Where one turn sends some rows of the set: a few examples, then the rows asked
pari: [-8.7 10.3 -6.4 -1.8 9.3 -1.0 24.3 -22.7 10.5 0.6 -11.8 -10.5 19.2 18.1 -0.8 -1.1 24.9 10.0]
fiduf: [-4.9 18.2 33.6 12.8 -1.6 16.8 9.9 -15.4 -7.4 6.0 -20.9 -7.2 11.7 13.6 -9.6 -15.9 15.8 6.2]
nub: [-4.8 10.3 -1.9 -6.5 1.4 6.0 10.5 0.2 -9.2 17.1 -20.8 -1.1 2.7 53.9 23.8 -8.9 16.6 -11.3]
lem: [10.7 -10.3 4.5 10.1 2.9 10.2 2.2 10.5 -20.5 21.2 -26.9 -2.2 -6.4 12.2 31.7 10.8 13.9 1.9]
senuz: [3.3 17.5 29.6 9.9 10.2 8.4 13.6 -12.3 -16.0 0.1 -16.5 -11.9 3.9 36.9 -5.3 -15.7 17.0 -7.7]
Suno: [16.2 13.4 11.4 2.5 5.4 -12.9 11.1 -4.7 3.9 6.6 -6.3 -23.9 8.6 25.2 3.3 -16.1 22.2 27.4]
vago: [-2.5 11.2 16.5 7.8 -10.2 -5.5 11.7 -7.7 -3.9 20.5 -11.0 -11.0 14.3 49.0 22.8 -17.1 24.8 22.9]
Ginol: [-1.6 16.9 31.7 19.4 -8.5 6.1 1.6 -4.4 -16.0 8.5 -33.8 -10.3 -2.0 27.0 3.1 -21.2 23.6 -2.9]
dakaz: [0.5 11.2 -3.9 3.4 -10.2 5.8 -7.9 9.9 8.4 20.7 -29.0 -5.8 -5.9 2.2 6.4 -14.1 16.1 5.4]
mazi: [-13.2 1.4 -6.3 7.5 -0.1 2.8 15.3 5.9 -11.9 -2.0 -8.1 -4.5 5.1 37.2 11.2 31.9 24.2 2.7]
lefu: [0.9 -13.3 1.0 21.8 9.7 6.1 13.5 -8.2 -3.6 13.9 -11.8 -1.5 6.4 -3.4 11.6 16.8 19.8 14.8]
Neta: [-10.4 1.1 -1.6 1.5 -9.7 11.9 -0.1 24.2 -12.5 7.3 -23.6 7.4 -1.8 24.5 12.9 23.2 20.0 7.7]
Rafoz: [10.9 12.5 19.6 -3.5 -5.8 8.5 -2.2 8.9 3.5 25.4 -8.3 -2.5 6.7 27.4 8.6 -22.9 8.2 25.2]
fot: [-5.2 5.4 -5.6 0.9 -2.6 8.8 7.9 9.6 -6.0 -4.4 -13.7 -9.5 5.7 4.5 3.4 30.3 18.4 13.8]
Guku: [2.1 -14.1 6.1 6.0 21.5 6.1 23.0 -5.6 -18.7 10.2 -15.7 8.9 10.6 33.1 22.1 16.2 20.5 4.4]

nub -> dakaz
lefu -> Guku
Ginol -> fiduf
Now these:
Neta -> fot
vago -> Rafoz

